128 stands for zero in the data rows.
Some points, each followed by its number:
[49, 120, 76, 154, 175, 119, 150, 83] 0
[123, 153, 133, 145, 142, 134, 148, 125] 1
[122, 115, 115, 128, 130, 121, 121, 125] 2
[142, 152, 170, 128, 123, 154, 140, 136] 3
[155, 148, 133, 146, 131, 122, 132, 143] 4
[175, 146, 113, 111, 99, 100, 124, 154] 5
[81, 75, 66, 68, 102, 100, 107, 102] 6
[15, 130, 121, 126, 167, 165, 169, 64] 7
[132, 164, 146, 139, 135, 140, 152, 131] 8
[233, 235, 224, 246, 175, 160, 166, 187] 9
[146, 113, 132, 164, 147, 124, 111, 138] 10
[143, 106, 58, 73, 83, 71, 107, 136] 11
[139, 157, 152, 156, 144, 142, 144, 134] 12
[43, 61, 65, 77, 122, 113, 111, 80] 13
[63, 158, 121, 132, 154, 147, 172, 91] 14
[131, 110, 170, 95, 103, 158, 114, 130] 15
[137, 169, 134, 128, 125, 129, 153, 133] 16
[145, 99, 149, 118, 115, 137, 102, 137] 17
[107, 147, 190, 176, 170, 181, 148, 116] 18
[141, 131, 101, 97, 102, 103, 126, 135] 19
[101, 63, 90, 80, 103, 110, 92, 113] 20
[128, 154, 140, 155, 148, 137, 146, 128] 21
[129, 126, 117, 137, 134, 120, 126, 128] 22
[166, 152, 157, 129, 115, 135, 131, 149] 23
[107, 107, 111, 57, 85, 123, 121, 116] 24
[59, 74, 76, 92, 127, 115, 114, 89] 25
[115, 137, 123, 84, 101, 129, 139, 120] 26
[93, 129, 114, 93, 116, 130, 141, 108] 27
[157, 146, 166, 136, 123, 145, 130, 145] 28
[156, 152, 140, 182, 157, 127, 135, 144] 29
[135, 153, 99, 90, 98, 104, 143, 132] 30
[135, 125, 143, 114, 115, 136, 124, 132] 31
[84, 102, 59, 87, 114, 94, 125, 103] 32
[142, 155, 132, 186, 164, 126, 142, 136] 33
[128, 152, 126, 160, 151, 127, 145, 128] 34
[146, 65, 72, 99, 101, 80, 78, 138] 35
[150, 181, 255, 180, 157, 247, 158, 141] 36
[0, 109, 72, 72, 152, 153, 177, 27] 37
[164, 166, 104, 176, 150, 97, 142, 148] 38
[77, 62, 39, 59, 97, 82, 100, 99] 39
[45, 112, 86, 82, 125, 127, 146, 81] 40
[196, 170, 187, 159, 126, 146, 134, 166] 41
[95, 102, 140, 140, 148, 149, 121, 109] 42
[255, 115, 144, 140, 90, 91, 73, 202] 43
[150, 146, 152, 130, 121, 138, 133, 140] 44
[126, 143, 78, 101, 109, 92, 139, 127] 45
[152, 149, 114, 69, 77, 109, 134, 142] 46
New points follow, each followed by the numbers of its three nearest points above, smallest number first.
[93, 25, 123, 98, 119, 137, 68, 108] 6 20 25
[138, 164, 137, 110, 111, 131, 150, 134] 8 16 44
[89, 54, 0, 67, 98, 33, 90, 106] 6 32 39
[194, 171, 150, 166, 132, 120, 135, 165] 4 29 41
[96, 105, 96, 75, 102, 116, 123, 110] 24 27 32
[99, 179, 165, 121, 133, 166, 174, 112] 1 3 8
[186, 201, 196, 188, 150, 157, 159, 161] 12 29 41
[156, 97, 77, 187, 161, 81, 97, 144] 10 22 38
[173, 101, 131, 184, 152, 113, 93, 153] 4 10 29
[127, 140, 111, 138, 135, 116, 137, 128] 1 2 22
[68, 62, 92, 87, 120, 124, 103, 94] 13 20 25
[104, 73, 100, 67, 93, 116, 98, 114] 6 20 24
[77, 71, 73, 58, 96, 106, 106, 99] 6 20 39
[108, 98, 116, 118, 128, 127, 114, 117] 2 22 42
[112, 64, 89, 103, 116, 105, 89, 119] 6 20 35
[151, 164, 154, 163, 144, 138, 145, 141] 12 21 29
[187, 201, 197, 223, 175, 157, 159, 161] 9 29 41
[149, 138, 133, 151, 137, 124, 127, 140] 4 10 22
[0, 119, 124, 111, 173, 184, 179, 36] 7 14 37
[32, 62, 48, 50, 107, 105, 115, 74] 6 13 39
[100, 86, 94, 133, 141, 113, 109, 112] 2 22 42
[125, 118, 119, 55, 77, 123, 122, 126] 24 26 46
[108, 129, 157, 139, 143, 157, 136, 117] 1 21 42
[205, 176, 240, 225, 170, 182, 135, 172] 9 36 41
[84, 101, 135, 122, 140, 150, 125, 103] 2 27 42
[86, 88, 70, 45, 83, 100, 115, 104] 6 32 39
[153, 179, 187, 104, 102, 162, 155, 142] 3 23 28
[97, 99, 115, 143, 150, 130, 119, 111] 2 22 42
[148, 104, 159, 128, 121, 143, 104, 139] 15 17 31
[138, 168, 136, 111, 112, 130, 152, 134] 8 16 44
[117, 106, 125, 115, 122, 130, 117, 122] 2 22 31
[90, 110, 57, 120, 136, 90, 129, 106] 25 32 45
[195, 176, 119, 155, 123, 97, 138, 166] 4 5 38
[159, 90, 146, 115, 108, 130, 90, 146] 15 17 31
[115, 96, 68, 104, 116, 89, 110, 121] 20 32 45
[115, 161, 100, 93, 108, 112, 156, 121] 26 30 45
[209, 134, 118, 144, 110, 91, 104, 174] 4 5 43
[146, 52, 140, 124, 119, 130, 69, 138] 2 10 17
[226, 199, 200, 229, 165, 144, 144, 184] 9 29 41
[91, 81, 96, 86, 111, 118, 108, 107] 6 20 25
[103, 125, 112, 106, 121, 125, 135, 114] 2 26 27
[62, 42, 26, 50, 96, 77, 91, 91] 6 13 39
[202, 172, 181, 183, 141, 139, 133, 170] 28 29 41
[71, 99, 130, 129, 149, 150, 128, 96] 2 27 42
[212, 254, 226, 253, 187, 169, 186, 175] 9 36 41
[95, 106, 135, 126, 138, 146, 124, 110] 2 22 42
[156, 122, 140, 159, 140, 126, 114, 144] 4 10 29
[123, 114, 214, 81, 97, 193, 120, 125] 3 15 31
[79, 130, 114, 91, 119, 136, 147, 100] 26 27 40
[140, 160, 154, 164, 150, 143, 146, 135] 8 12 21
[154, 113, 138, 166, 146, 125, 109, 143] 4 10 29
[101, 41, 127, 99, 117, 137, 77, 113] 17 20 25
[151, 85, 107, 97, 97, 104, 90, 141] 17 19 35
[167, 144, 141, 153, 132, 123, 125, 150] 4 23 44
[100, 134, 103, 101, 119, 120, 142, 112] 2 26 27
[85, 28, 99, 101, 124, 123, 73, 104] 6 20 25
[130, 139, 179, 133, 131, 164, 135, 129] 3 28 44
[82, 98, 61, 84, 113, 96, 123, 102] 6 25 32
[116, 210, 94, 72, 93, 108, 189, 121] 30 45 46
[161, 140, 122, 161, 140, 111, 124, 147] 4 10 29
[112, 114, 121, 114, 124, 129, 123, 119] 2 22 31
[86, 57, 140, 87, 114, 152, 93, 104] 15 20 42
[175, 203, 201, 170, 141, 164, 164, 155] 3 12 41
[93, 150, 49, 131, 142, 83, 156, 108] 0 32 45
[147, 148, 114, 147, 135, 111, 136, 139] 4 22 34
[134, 119, 69, 129, 127, 82, 120, 131] 2 19 45
[137, 64, 87, 117, 117, 95, 80, 133] 2 20 35
